In the data rows, 128 means zero.
What is the hidden score of each row? Scores go from 0 to 40, and 20 is about the middle. The score is a weighted sum of the row's numbers plus the product of two more (or one squared), each taken from its middle value.
[143 132 143 128 110 123 120 143 132 131 129 120 127 125 144 126 128 130 125 120 120]: 20
[164 116 128 133  98 110  96 120 186 121 167 152  94  86 164  86 113 127 111 128 122]: 19
[119  78 100 164 154 160 155  80 139 144 154 137  99 134 110 106 144 125 145 115 197]: 17
[158  81 117 146 111 127 128  82 166 137 181 150  67 123 158 101 147 108 149  95 187]: 13
[ 69 120  91 119 179 143 138  92 120 131 118 135 146 124  73 119 120 132 116 189 118]: 19
[102 152 123 113 150 118 145 134 100 123  94 137 160 154 112 165 126 130 133 138 110]: 31
[118 121 127 136 136 137 142 124 106 139 119 111 131 146 116 142 136 126 134 120 145]: 24
[139 145 132 102  95 115  83 138 154  94 157 134 102 112 129 108 135 123 115 147 103]: 19
[157 126 157 142 108 123 142 143 106 155 118 100 128 145 159 149 127 125 138  83 146]: 18
[138 126 125 122 121 139 106 135 148 102 148 144 113 114 128 108 144 133 129 130 124]: 25
[153 125 160 153 118 126 160 154  92 170 100  91 145 147 159 161 123 126 140  77 149]: 19
[145 141 148 129 115 128 129 159 117 132 113 121 146 128 145 139 121 138 122 113 111]: 25
[129 142 120 111 122 125  98 131 156  87 143 158 121 107 125 104 133 138 123 146 109]: 31
[126  73 109 171 159 187 148  95 142 132 153 141 102 123 107  89 152 136 152 106 205]: 7
[131 121 135 141 136 140 144 131 112 139 118 118 133 135 128 132 134 131 144 110 149]: 15
[165 142 151  95  71 106  67 145 164  87 171 142  84 108 153 101 147 123 124 124 100]: 19
[140 135 139 127 115 128 117 146 135 127 128 121 129 118 136 123 124 129 124 125 110]: 11
[142 122 126 135 122 133 121 135 145 112 140 146 118 116 140 114 130 134 132 114 139]: 29
[141 117 119 136 119 119 115 117 156 131 146 137 117  98 142  99 110 131 110 137 124]: 25
[125 161 136 104 129 122 116 157 123  94 111 147 147 136 119 151 133 134 139 133 101]: 26
[ 92 128 107 112 153 159 111 116 134  96 132 132 131 117  74 106 138 138 121 172 118]: 12
[143 128 145 140 115 125 145 142 103 156 112  98 134 143 146 145 124 126 133  99 138]: 21
[143 143 135 118 112 128 108 148 144  97 134 149 126 116 136 119 138 136 132 124 116]: 24
[131 152 138 118 130 117 137 151 106 120 101 139 155 146 135 162 132 132 138 114 118]: 30
[135 111 130 152 141 136 152 124 126 162 119 113 141 116 142 128 108 133 123 121 137]: 19
[114 128 100 113 132 122 102 106 163 105 151 156 116 101 110  98 121 129 107 171 104]: 25
[123 151 140 105 115 122 108 151 124 110 122 120 136 128 121 128 131 128 119 143 100]: 15
[114 142 121  92 114 124  88 129 147  97 150 134 117 114 106 104 134 129 111 170  93]: 19
[114 147 132 131 150 135 142 152 107 126  93 129 168 132 116 146 121 142 128 132 110]: 24
[131 154 129 110 120  97 126 138 121 115 116 151 135 143 142 156 131 120 134 125 110]: 36
[117 104 119 180 175 133 191 113 102 196  88 110 169 130 138 151  84 134 125 114 157]: 21
[125 130 117 119 129 149 101 133 152  87 147 143 116 108 107  99 136 139 122 148 124]: 22
[145 139 126  96  89 111  66 129 176  84 171 149  97  97 135  88 133 125 111 154  90]: 21
[ 70 136 104  71 121  89 111  76 105 138 141  98 106 172  76 155 146  84 113 191  97]: 17
[131 123 129 142 134 151 132 138 129 121 127 130 132 127 126 119 131 139 130 118 141]: 23
[143 124 149 146 124 130 150 142 107 159 108 103 144 137 147 146 122 127 131  99 135]: 16
[129 130 134 127 129 130 125 138 126 131 119 121 138 116 129 120 121 133 122 134 116]: 16
[144 143 131 115 105 127 100 146 147  87 146 150 114 120 133 115 145 132 129 123 120]: 34
[ 98 118 121 150 174 157 170 125  91 155  93 104 162 148  99 149 121 138 135 130 151]: 16
[168 122 137 130  98 128 105 137 160 102 160 149  96 107 157  99 140 128 137 102 139]: 23
[118 138 121 105 122 136  94 124 149  86 152 145 113 115 104 100 144 135 123 156 114]: 26
[121 117 136 138 135 124 162 117  93 166 108  96 133 165 125 162 134 113 142 108 155]: 15
[160 139 138 123  92 119  99 155 160 106 146 144 115 100 155 102 126 136 117 120 107]: 29
[146 138 147 116  99 122 111 142 128 120 137 115 116 131 137 133 137 122 128 119 121]: 16
[116  75 100 155 147 142 156  64 135 158 152 131  95 145 117 123 139 110 143 119 190]: 11
[ 94 162 118  97 149 128 117 139 119  92 110 141 152 132  93 141 127 139 122 167  92]: 29
[102 146 121 104 136 129 114 134 119 115 121 125 144 124 101 119 127 132 114 165  97]: 14
[105 114 117 150 171 152 167 118 100 153  97 118 155 139 106 142 121 136 137 126 154]: 16
[109 135 116 112 131 136 115 121 125  99 134 134 124 139  99 123 144 130 128 146 127]: 33
[140  79 110 151 125 128 140  80 152 145 168 144  75 130 138 105 145 110 149 107 187]: 19
[136  84 105 139 121 129 126  72 163 130 180 149  69 128 133 103 145 109 143 119 178]: 12
[101  81  92 134 149 138 136  55 147 138 165 144  84 134 100 107 140 112 139 146 176]: 13
[155 130 140 128 101 126 116 140 138 121 140 124 113 127 146 125 138 130 130 105 130]: 20
[137 132 124 123 120 134 105 129 152 100 147 150 115 112 127 107 137 131 129 132 125]: 22
[154 140 131  93  79 116  63 130 175  66 183 157  73 111 135  95 154 119 128 133 112]: 28
[126 119 120 142 138 131 134 119 137 144 129 126 132 113 131 119 109 130 115 140 127]: 20
[131 147 131 127 128  93 147 136 114 140 101 138 151 151 148 172 114 122 131 116 115]: 39
[122 154 125 106 123  87 121 131 123 123 113 148 144 134 139 159 114 124 115 147  89]: 39
[168 111 157 153 104 128 150 149 114 150 129 116 119 143 168 143 142 128 150  65 159]: 11
[149 117 125 148 117 122 121 121 156 139 146 137 117 101 157 106 107 127 114 123 132]: 25
[129 117 139 138 131 132 151 127 100 155 120 107 128 154 131 145 140 121 141 103 154]: 21
[129 148 132 111 121  97 128 141 123 117 114 149 140 140 141 158 130 122 133 125 107]: 33
[119 132 133 124 132 133 133 136 117 138 118 112 139 129 120 130 121 129 123 136 121]: 16
[151 126 147 114  83  84 119 118 125 143 147 115  93 151 161 149 145  97 134  99 131]: 27
[168 139 155 143 109  97 152 164 111 144 104 140 144 146 182 169 124 126 147  66 135]: 35
[110 134 123 142 159 142 155 138 108 137  95 126 162 130 116 141 114 144 126 130 130]: 26
[123 157 131 112 128 119 121 148 118 103 109 146 150 141 124 155 135 131 133 130 103]: 30
[136 124 137 129 116 128 129 128 122 129 136 117 112 143 132 133 142 121 140 111 141]: 18
[157 130 128 123 102 125  98 137 166  92 158 161 103 106 149 104 138 132 131 116 128]: 27
[168 117 141 145 111 145 118 155 152 108 147 143 114 110 157 104 138 144 143  89 148]: 18
[110  90  93 136 149 172 114  78 164  97 177 156  82 114  87  72 156 129 139 150 176]: 15
[125 127 110 116 126 130 105 116 157 100 150 153 114 109 119 102 136 131 126 147 122]: 22
[ 95 131 125  99 119  86 138  83  91 166 128  92 112 176 109 170 136  86 128 149 119]: 15
[135 155 128 131 147 124 131 162 128 109  96 164 172 110 141 138 108 154 126 127 100]: 38
[117 123 123 124 132 139 130 128 120 125 127 120 127 137 110 128 138 128 131 132 134]: 24
[137 133 134 136 126 130 132 139 127 135 117 119 140 119 137 127 114 135 119 124 121]: 20
[ 97 152 121 110 151 122 141 141  97 119  91 131 164 149 104 162 127 132 133 143 109]: 30
[157  79 115 147 110 126 123  81 175 130 187 158  62 123 151  99 147 113 146 100 184]: 7
[119 134 113 103 116 125  88 118 162 102 156 141 109 101 115  92 127 131 104 172  96]: 23
[171 126 142 131  90 116  98 142 168 115 157 142 101  95 171 104 118 128 117 113 119]: 22
[115 159 130 104 134 124 123 150 114  97 106 141 152 143 114 154 132 139 133 136 104]: 33
[106 113 112 143 165 185 132 128 136 105 129 134 137 111  89  95 140 154 131 145 152]: 16
[107  80  92 142 151 151 142  68 146 136 162 138  90 134  99 102 145 115 141 140 179]: 15
[108 105 116 165 176 147 187 114  98 177  88 111 164 139 121 150 106 138 134 119 158]: 21
[128 134 130 130 128 128 127 130 127 139 122 118 135 124 129 128 118 130 117 135 121]: 13
[100 128 114 109 144 144 120 113 126 112 132 125 122 132  92 126 140 126 128 158 125]: 15
[109 143 129 126 148 108 162 130  91 146  87 128 163 162 128 178 123 124 141 120 125]: 32
[ 79 118 112 144 181 159 169 110  84 154  91 103 163 151  80 148 121 136 131 146 148]: 17
[ 97  79  91 131 155 143 140  54 142 140 165 141  88 136  97 107 146 110 138 149 175]: 17
[121 139 142 156 168 124 197 150  63 175  58 111 188 168 138 195 113 134 149  88 148]: 28
[173 123 149 140  91 115 112 151 152 130 144 133 113 108 173 112 120 131 123  97 124]: 25
[157 137 133 127 105 126  93 153 171  94 148 156 118  87 150  94 120 140 115 132 103]: 25
[157 127 142 149 129 131 139 148 127 133 118 144 140 119 159 128 123 142 141  94 136]: 25
[126 119 108 146 144 135 123 120 157 131 135 143 138  87 131  90 100 142 103 153 118]: 26
[163 131 155 153 114 121 147 162 121 150 110 119 144 126 169 140 118 132 137  84 135]: 20
[116  79  97 158 161 196 136  96 155 107 163 147  99 113  89  75 159 141 147 125 195]: 10
[153 123 143 134 104 115 137 132 117 143 135 116 110 144 155 144 136 115 143  87 152]: 24
[ 99 150 130 127 170 132 164 148  77 135  74 124 184 151 107 167 122 146 137 130 120]: 33
[152 137 148 139 116 122 134 157 122 138 117 123 140 122 153 139 113 134 130 102 126]: 24
[106  83  89 128 142 135 128  60 157 128 174 145  77 130 102  99 145 108 131 150 170]: 26
[109 127 132 131 138 136 146 125  96 147 110  96 141 148 110 146 128 124 130 131 132]: 17
[122 121 131 142 143 148 150 131 113 137 116 116 137 143 121 138 132 131 138 117 146]: 14
[132 121 141 118 106  90 142 105  97 170 127  98 111 168 145 169 138  96 137 107 136]: 22
[128 142 135 130 137 101 157 137  99 146  93 134 156 151 144 175 122 127 140 109 123]: 31
[145 129 133 125 110 121 108 136 147 120 143 131 116 108 144 110 122 132 118 130 112]: 24
[155 147 154 121 104 122 112 166 128 118 122 128 133 117 153 132 125 136 129 110 107]: 18
[180 126 165 141  80 117 127 157 124 142 137 107 112 138 178 140 134 118 142  67 144]: 17
[107 149 127  97 121 127  98 130 124 102 130 117 128 128 102 126 133 128 113 162  98]: 17
[106 125 126 111 117  94 140  93  94 162 124  93 115 172 118 167 137  98 128 136 130]: 24
[103 115 112 139 157 136 144 105 125 155 119 113 143 120 112 121 105 134 111 155 125]: 18
[163 125 151 154 115 125 144 153 124 152 119 114 133 124 166 134 112 129 132  89 135]: 17
[ 88 137 121 103 138 135 119 113 108 128 122 100 129 143  86 137 132 121 118 167 112]: 9
[147 116 146 141 106 106 155 126 100 170 120  99 122 163 158 166 140 103 145  83 158]: 29
[111 135 128 112 129 130 119 124 121 127 124 110 132 131 112 131 127 126 121 149 117]: 12
[169 145 154 115  80 112  94 159 145 107 144 128 109 118 160 124 137 128 132 104 110]: 18
[138 124 133 125 118 123 118 136 137 132 137 123 127 111 137 113 122 128 122 130 117]: 21
[115 154 122 104 125  92 124 127 125 121 110 146 144 138 131 158 119 121 122 145  93]: 31
[109 150 134 108 133 131 121 145 112 123 109 114 151 133 107 135 126 133 121 149  99]: 11
[107  74  96 158 158 141 166  63 127 168 143 123 104 148 113 126 138 113 142 120 194]: 21
[152 137 135 125 109 130 105 151 158 107 139 145 126  94 148 103 121 142 115 125 109]: 25
[ 83  79  88 139 169 145 157  53 126 156 150 128 102 147  86 113 142 108 139 153 181]: 16
[146 100 128 152 128 138 143 113 139 140 141 133 109 132 143 121 134 125 143  99 166]: 13
[135  95 108 138 123 131 123  85 158 124 171 148  81 123 132 106 143 114 138 121 166]: 16
[149 164 143 102 101 112  94 167 143  78 131 163 129 121 144 130 140 136 131 122  93]: 38
[148 126 145 148 123 126 145 145 118 153 114 110 138 122 153 135 113 132 127 101 134]: 20
[ 98 130 125 123 146 136 143 121  98 149 104 100 151 139 105 141 124 127 121 145 119]: 20
[143 135 139 125 111 124 114 141 133 128 133 121 126 122 140 122 125 130 122 123 117]: 18
[114 127 118 110 127 135 115 119 127 111 143 122 113 139 105 122 147 119 131 143 128]: 22
[126 111 119 152 143 132 144 111 132 160 125 120 136 113 134 116 104 129 119 135 134]: 15
[146 148 139 118 105 120 105 151 143 110 132 131 127 116 143 127 123 130 121 125 106]: 19
[111 145 120 123 148 134 129 141 126 111 109 138 155 123 110 128 118 140 120 150 109]: 25
[130 134 140 119 114 123 120 132 118 131 129 109 123 140 129 135 132 121 124 124 122]: 19
[135 132 137 111 107 122 110 131 131 119 138 118 114 130 130 128 135 119 125 132 113]: 19
[120 135 117 111 131 139 108 126 143  96 144 142 119 114 107 107 133 133 124 152 123]: 17
[146 142 152 140 134 124 157 170  93 140  86 128 167 150 153 166 128 139 147  83 131]: 30
[166 140 150 117  81 109  94 150 149 108 156 128  98 118 157 114 137 118 126 110 116]: 23
[129 149 140 138 143 130 151 159  98 135  87 128 168 140 137 157 116 144 137 107 123]: 34
[126 131 131 122 127 134 118 133 128 114 135 128 125 126 117 115 136 129 128 133 124]: 21
[122 133 129 126 128 132 128 133 118 140 119 110 141 130 122 135 122 130 118 134 118]: 20
[138 133 128 130 130 131 121 141 142 108 129 146 131 113 135 119 123 139 131 127 124]: 26
[146 128 144 145 123 129 146 146 109 155 112 101 141 133 148 142 118 129 132 100 137]: 18
[190 143 173 136  80 118 111 184 138 121 132 127 122 122 189 133 130 131 135  73 118]: 17
[137 138 122 113 112 124  97 135 161  88 150 164 114 108 132 103 133 134 124 141 113]: 33
[101 143 123  90 119 126  97 115 126 105 142 112 115 135  92 118 144 123 117 170  99]: 12
[120 131 134 134 140 133 144 133 110 151 108 104 149 132 122 138 115 130 126 129 126]: 9
[116 124 125 130 139 142 136 124 116 130 124 123 133 135 113 129 138 129 134 130 140]: 19
[134 125 128 139 128 127 127 124 139 144 127 123 130 112 136 116 115 129 118 133 123]: 10
[136 150 133 113 120  89 127 136 127 123 113 149 142 134 150 158 118 120 126 125  99]: 33
[109 139 116  98 126 136  97 123 142  83 146 146 113 124  95 109 148 132 125 158 113]: 24
[115 130 113 118 127 129 108 112 150 121 142 132 119 108 113 103 117 129 110 165 107]: 14
[110 129 125 126 143 145 131 124 118 124 120 122 136 132 106 129 136 133 130 141 128]: 14
[147 119 134 150 133 156 133 149 135 120 128 135 130 115 136 109 137 142 136 105 151]: 23
[135 133 133 117 104 117 117 120 130 118 146 122 105 145 132 129 142 114 135 118 137]: 33
[158 134 150 113  86 118  93 144 146 107 156 128  96 125 147 113 144 123 129 113 118]: 20
[ 95 152 118 114 153  97 152 120  96 150  85 127 167 152 117 173 109 122 123 149 101]: 27
[104 124 113 127 141 132 123 111 139 132 131 123 130 114 109 112 113 126 111 164 112]: 15
[109 126 133 137 148 137 158 128  88 165  99  92 153 150 115 155 121 124 125 126 137]: 20
[ 71 110  87 121 170 153 136  81 121 128 135 127 125 134  67 113 140 122 126 180 140]: 18
[116 140 127 135 151 105 169 133  90 155  78 124 168 160 138 182 114 124 138 113 125]: 32
[146 127 151 140 111 125 135 147 114 147 122 107 130 135 149 139 130 124 129 102 132]: 22
[138 140 136  96  91 117  86 132 142  98 156 124  98 124 128 117 146 118 122 138 106]: 21
[ 91 144 120 131 167 105 181 123  73 173  67 115 183 162 114 188 104 126 129 134 114]: 29
[154 145 143 124 118  94 139 148 118 129 110 148 139 140 166 165 124 126 141  94 121]: 34
[145 126 107 116 107 103  85 105 195 107 167 166  99  76 153  88 102 128  93 165  97]: 31
[164 112 137 153 119 117 135 131 152 144 135 146 123 105 170 118 111 133 129 101 143]: 22
[133 127 118 122 122 131 106 127 156  97 151 155 113 113 126 109 139 133 124 138 124]: 28
[157 110 123 141 107 118 107 122 173 133 162 148 104  87 161  90 111 128 113 126 125]: 24
[154 121 151 138 105 109 148 127 109 160 126 107 114 154 159 159 135 110 144  81 155]: 17
[ 93  76  93 155 167 142 168  58 121 167 141 125 108 150  98 125 134 111 143 133 191]: 17
[160 103 137 172 127 125 158 131 137 175 123 121 133 112 171 121 102 127 128  91 150]: 17
[122 150 123  80 101 122  65 125 165  76 162 142 103 104 109  93 136 127 108 177  81]: 10
[144 133 135 141 128 137 130 151 135 130 119 130 144 106 143 117 111 146 122 120 122]: 21
[111 110 109 128 140 140 130 101 137 124 144 133 111 128 106 109 140 127 136 142 144]: 16
[121 132 135 121 124 127 127 130 114 136 123 107 129 138 119 136 132 122 123 133 122]: 17
[121 128 132 132 130 137 136 130 108 138 117 108 135 137 120 136 129 126 133 123 137]: 17
[110  75 100 165 170 197 151  98 139 118 152 137 110 120  88  84 153 140 150 121 205]: 16
[133 152 139 101 104 117  96 149 134 100 137 125 123 121 131 119 135 130 120 139  96]: 24
[101 152 113 101 139 106 133 125 110 117 104 138 149 150 111 161 130 125 125 149 104]: 36
[108 119 133 118 122  93 154 100  86 177 117  88 125 181 125 171 134  92 135 122 135]: 22
